Turns in one plane each, and the order they were made in; the first pair answered
turn G:
[-48 -16   8  18 -13  -7  -8  -8  10 -22  19  13 -42  14  -2   6   4 -11
   1  11  21]  ->  [-42 -25   8  30 -19  -5 -18   2  18 -15  19  15 -23  10  -3 -21   6 -22
 -14   1  28]
[-19  17  19 -48 -41 -47 -34  14  38 -34  13 -34 -10   1  12  11  25 -74
  -6  55 -25]  ->  [ -5  10  20 -34 -47 -45 -46  20  45 -15   5 -31   8  -3  13 -19  27 -80
 -24  44 -18]
[ 15  39   4  -4 -23 -14 -27  19 -23  22 -41 -12  67  36 -21  15  20 -13
   5  16   4]  ->  [ -5  44  -3 -23 -13 -12 -10   9 -25  -2 -28 -25  38  39 -23  56  21  -7
  22  20  -5]
turn M:
[ -6  31 -16  -7  40  18  -1  25   9   1  -2   2  72 -60 -53  32   2  35
  20 -50  10]  ->  [ -4  51  -2  -9  38  14  12  21 -14   3 -24  -1  78 -37 -47  49 -13  44
  27 -10   8]
[ 58  24  -2  63  27   7 -38 -40  11  46  10   0 -34   9   9  -6 -42  14
 -30 -72  44]  ->  [ 57  31 -12  59  31   9 -35 -24   8  42  31   3 -27  -9   0   5 -26   7
 -21 -88  47]
[-62 -19   7 -12  12  20   0 -19  14 -14 -18 -22  -1  29  14 -40 -29  44
 -25   1 -16]  ->  [-59 -28  -4 -10  14  19  -3 -16  27 -15  -2 -19  -3  10   9 -48 -14  36
 -31 -24 -13]
turn X:
[-35 -17   0  -2  37  33 -10 -34  55 -10   2 -19  -4  -8 -11  -6 -21  39
  -5 -16  12]  ->  [-52 -20  -5 -30  18  29  -1 -11  40 -28  10 -31   3 -14 -21   9 -13  38
   6  -2   0]
[-12  -4   4   7  -4  20  -6   2  38 -15  -1  -2   3 -14   4 -32 -10  11
  -5  -6   9]  ->  [-26  -9   5  -5  -8  20  -4   8  31 -26   1  -4   0 -18  -2 -28  -6   9
  -2  -4   2]
[-11  35  20  10  11  33  -1 -10 -10  -9 -22   4 -15 -21 -25  -7  -2  46
  29  -7  -5]  ->  [-10  38  20  11  10  35   2  -5 -13 -17 -19  -3 -17 -22 -27  -5   0  48
  32  -7  -6]
[-16   9   9 -12  32  15  -6 -42  16 -18  -7 -23 -54   4   6  27 -37  44
  -4   4   4]  ->  [-35  10   3 -36  17  10   1 -20   0 -31  -3 -27 -48   1  -7  43 -27  44
   7  13  -3]
Now pairs of rows:
(two turns a pair)
[-18  26  38  22 -20   2 -26 -33 -10  20 -44   5 -11  11   3 -14 -16 -13
 -38  22  19]  ->  [-41   5  33   7 -10  17 -20 -46   6  -5 -22  -6 -51  14   1   7  -8 -10
 -36  18   8]
G M
[ 29  27   3  31 -13   9  14 -13 -25  48 -23  17  17  24  34   4 -24 -12
 -19   9 -12]  ->  [ 27  -3  -5  41  -8  16   3 -16   3  51  -3  18   4   3  38 -27 -16 -21
 -36 -20  -3]
M M
[  8 -30  -1  27  -6   8 -37  18  13  61 -10  11  15   3  13 -95  -9 -23
 -39  -4  34]  ->  [ 15  -1 -36   4   5  10 -16  51  -6  36  43  17  34 -42 -23 -51  40 -41
   0 -47  35]
M M
[-21 -27   4 -28 -52 -27   8   8 -32 -29  24 -10 -49  30  20  19  30 -53
  17  39 -29]  ->  [-24 -45  10 -22 -51 -25  -5   2 -17 -20  14 -13 -54  39  26   5  20 -49
   1  42 -29]
M M
[ -6  -5  -7 -10 -21 -12 -15  -7  14  -3 -11   4  -4   1  12  -9 -21  22
 -19   7   7]  ->  [-10  -9 -21 -10 -15  -9 -18   3  19  -8   8   6  -1 -19   4 -12  -7  18
 -19 -17   4]
M M
[-59 -53 -13 -21 -11  18 -41 -12  28 -52  -2 -16 -80  38   1  31 -33  38
  -4  15  11]  ->  [-18 -67 -10  22 -35  12 -74   5  37   4 -29   4 -20  21  15 -59 -35  21
 -48  -6  33]
G G
[-43 -24  28 -27 -53 -14  -4  30 -17  13 -52 -26  33  38 -10 -40 -20  18
 -20  56  -9]  ->  [-47 -63   4 -18 -45  -3 -19  29  25  11 -13 -27  24  -8 -19 -75   5   1
 -44   0   2]
M M
[  6  27 -18 -15  14   0   4  35  -4   0  27   4  31 -31 -29  17  27  -4
  29 -28   4]  ->  [ 26  25 -11  16  21   6 -10  18   7  28   5  21  42 -29 -16 -15  14   2
   4 -34  16]
G X
[ 31   3  -7  19   7  72 -25 -18 -12 -23  28  29  17  -5 -11 -23  22  13
 -30 -26   4]  ->  [ 31  30  -7   9  10  68 -13  -6 -39 -32  22  31  27   0 -18   8  18  16
  -9  -9   0]
M M
